The rows of X fall into several groups, which share some directions, and each row is roughly a mix of its group's hidden directions.
X (110 x 10):
[[-30,16,-35,5,2,-22,-29,-7,-45,-11],
[-47,-3,25,8,-30,-27,1,-35,14,1],
[35,14,16,-35,-22,-24,-6,38,21,7],
[-34,51,25,-1,-3,4,2,16,-6,36],
[28,-36,-27,15,5,15,23,41,20,7],
[17,11,-3,11,-10,15,19,48,-35,35],
[17,-3,-20,-30,7,42,2,13,2,49],
[-15,-30,-42,-20,-34,26,-6,16,-10,-22],
[11,-22,-16,35,-38,19,28,4,33,16],
[24,11,-2,-28,34,-1,-28,-9,-34,-37],
[0,3,1,-11,-42,57,-20,-6,-1,19],
[28,-24,-42,-25,13,17,-18,-14,-32,-14],
[14,-12,27,27,-28,-1,-33,-13,3,47],
[-1,8,30,19,-7,34,-2,-54,-14,19],
[-11,26,-25,12,-36,-8,12,-26,-42,-22],
[34,19,-13,-22,9,-18,-46,33,-9,-8],
[-30,14,27,43,-32,0,8,4,3,-33],
[-13,-15,16,41,44,-38,15,1,1,-3],
[30,3,-36,-7,30,26,4,36,-22,-19],
[-17,29,-2,38,-37,-7,14,-22,7,36],
[51,8,3,-13,1,-34,8,29,-30,-11],
[17,-27,-24,11,-1,-60,-27,-1,0,1],
[-28,30,33,8,36,17,38,5,0,-10],
[-17,2,51,41,-22,-14,19,1,-3,-19],
[2,11,2,-19,63,20,-22,19,12,-9],
[-20,0,-32,38,-23,-4,-31,-23,-14,-30],
[7,40,2,42,7,22,-24,-14,-3,35],
[-44,22,-11,46,-9,-7,12,-10,25,17],
[38,-20,-6,-6,31,17,-6,52,2,6],
[26,20,45,-9,36,-30,-4,2,-18,-17],
[-23,-27,17,18,1,-7,39,-34,12,35],
[15,-9,19,-38,31,10,42,-6,-5,-32],
[-37,5,-22,16,33,-11,1,11,-36,-36],
[27,-32,2,-37,16,-14,43,5,22,-4],
[67,-28,0,-3,-3,-4,26,3,-3,0],
[-16,5,-38,1,-20,49,-27,2,-17,20],
[-21,-25,-33,22,-14,-1,-17,-31,-6,43],
[18,31,7,40,26,-26,-37,6,-15,11],
[10,23,-12,-41,22,6,-35,24,-7,34],
[-3,-13,-9,-10,34,35,14,32,42,16],
[20,-31,-47,16,-3,22,13,-35,6,16],
[4,11,-30,-48,9,13,-37,27,-16,-6],
[2,9,-22,12,17,-36,-48,-25,-22,-12],
[-14,-10,3,-5,-17,17,35,14,41,45],
[20,0,-11,-1,-15,10,-27,21,-58,-24],
[-27,8,13,5,-13,26,-41,-46,-14,-12],
[-39,35,5,28,10,8,2,-5,33,34],
[-21,15,-27,49,-28,2,-10,-14,19,-27],
[33,-45,-17,2,7,0,5,35,1,-35],
[-35,0,-14,23,-13,-23,-23,-23,-14,-45],
[31,-42,-43,-8,-30,5,-18,1,3,-1],
[-23,-26,9,44,15,-7,-37,-19,-20,-19],
[-29,-27,26,13,-9,-7,49,-24,4,-23],
[50,-11,28,-5,4,-11,-3,30,-17,-34],
[-20,12,-21,16,4,33,33,-31,-21,32],
[-9,31,-20,-2,-9,32,10,-16,-54,13],
[-4,21,-29,29,-8,38,-36,-17,-25,6],
[59,-4,-5,10,-29,-4,4,11,-24,27],
[5,-58,-34,-1,-24,-8,20,-12,12,9],
[25,10,27,-5,-1,21,19,22,-14,-55],
[4,-15,-47,17,24,12,25,-16,38,-14],
[-48,-26,-15,23,21,21,7,-21,28,-10],
[-17,-35,41,-32,-30,1,10,5,22,19],
[45,-24,11,-35,-29,15,16,-6,5,26],
[26,-5,-30,44,-8,32,14,-32,5,-15],
[27,24,23,-39,36,-17,-7,27,7,16],
[-12,-46,-30,0,-46,21,4,8,-10,-7],
[4,16,-2,40,-31,19,12,11,17,-48],
[2,43,-17,29,-9,-18,-13,-22,-42,-13],
[-2,-49,15,-27,-9,10,21,2,44,12],
[-31,3,13,20,-17,-12,-32,11,24,48],
[6,-26,-16,-15,41,18,-1,46,4,-27],
[26,-3,12,7,10,7,57,10,20,36],
[-23,33,-4,4,-4,-20,-17,-31,-39,-34],
[-22,6,47,-33,-9,-18,-26,-28,-15,-8],
[5,4,18,9,32,-32,-2,-41,-20,-37],
[-16,36,34,2,38,-26,16,1,-14,-26],
[-31,-37,-32,20,25,0,-1,-20,9,-33],
[35,-12,-4,-4,-30,-29,-48,12,-22,0],
[24,20,7,33,-3,0,-2,0,23,57],
[18,-8,-48,-14,-37,16,1,-10,-8,36],
[4,26,-22,-37,8,22,4,-29,-31,-33],
[-4,34,28,-12,12,5,-11,6,-38,-46],
[-11,-11,-6,23,-48,22,20,25,33,17],
[-29,32,-11,-24,9,-2,-13,22,-25,-45],
[-43,37,4,-8,-7,-19,-16,34,12,28],
[-5,-1,27,15,-35,0,11,10,23,56],
[-22,23,-1,-35,11,-8,-10,24,5,-53],
[61,4,-17,5,-3,-4,1,-41,4,14],
[-33,0,-24,7,-33,6,-47,3,-4,29],
[-19,22,0,41,17,15,-6,-50,-12,13],
[-10,-22,42,-40,-9,14,3,3,30,29],
[-21,39,44,-4,13,1,28,15,30,6],
[-41,-6,-29,-14,-11,-6,-46,0,14,-27],
[-43,22,-31,37,-11,14,27,11,12,9],
[-22,26,-1,-17,32,-6,-22,-31,-17,-41],
[16,-9,45,33,-9,25,3,-10,5,41],
[36,-22,-16,6,14,14,-16,-23,-28,44],
[-51,17,-10,48,1,-18,-2,14,-1,-12],
[-14,28,18,11,45,4,2,-47,-17,9],
[9,-14,-30,11,-17,-33,15,3,47,-29],
[-11,23,-4,-21,24,-54,-23,5,26,13],
[-28,-7,-31,46,8,-5,21,-4,39,-2],
[17,20,3,7,25,29,1,25,28,49],
[28,-7,42,-14,-32,-10,-8,-9,3,44],
[4,36,32,1,-25,27,-14,-15,-29,31],
[10,23,25,-37,41,20,-24,-15,14,14],
[66,-9,-7,-19,18,13,-8,16,-13,7],
[-34,39,-21,-8,11,1,-44,-1,1,28],
[24,-28,-54,-19,-12,8,-3,-1,-15,-30]]
Here is one row of each group, with its name. Which group are the others in?
[-36,-25,-40,5,-34,27,-5,-11,-12,-16]  (102)
[-37,3,37,-6,10,6,-5,1,44,34]  (83)
[-43,3,-11,-10,11,-15,-32,-25,13,-42]  (44)

[8,8,-8,-18,-44,42,-28,22,-19,11]  (44)
[13,5,-30,9,24,43,3,-39,-7,28]  (102)
[15,-45,9,21,21,-35,-7,12,27,-23]  (44)
[-8,-15,-13,29,-3,-10,-15,-31,-2,58]  (102)
[62,6,11,-12,-12,-30,5,13,-23,7]  (44)
[-11,-10,39,-22,16,-27,-30,-38,14,-13]  (83)
[-40,32,-9,-3,-37,4,15,-22,-32,-14]  (83)
[-4,-2,-37,-17,9,29,56,-1,15,4]  (44)
[-12,-25,-26,-6,-9,30,34,48,3,-7]  (83)
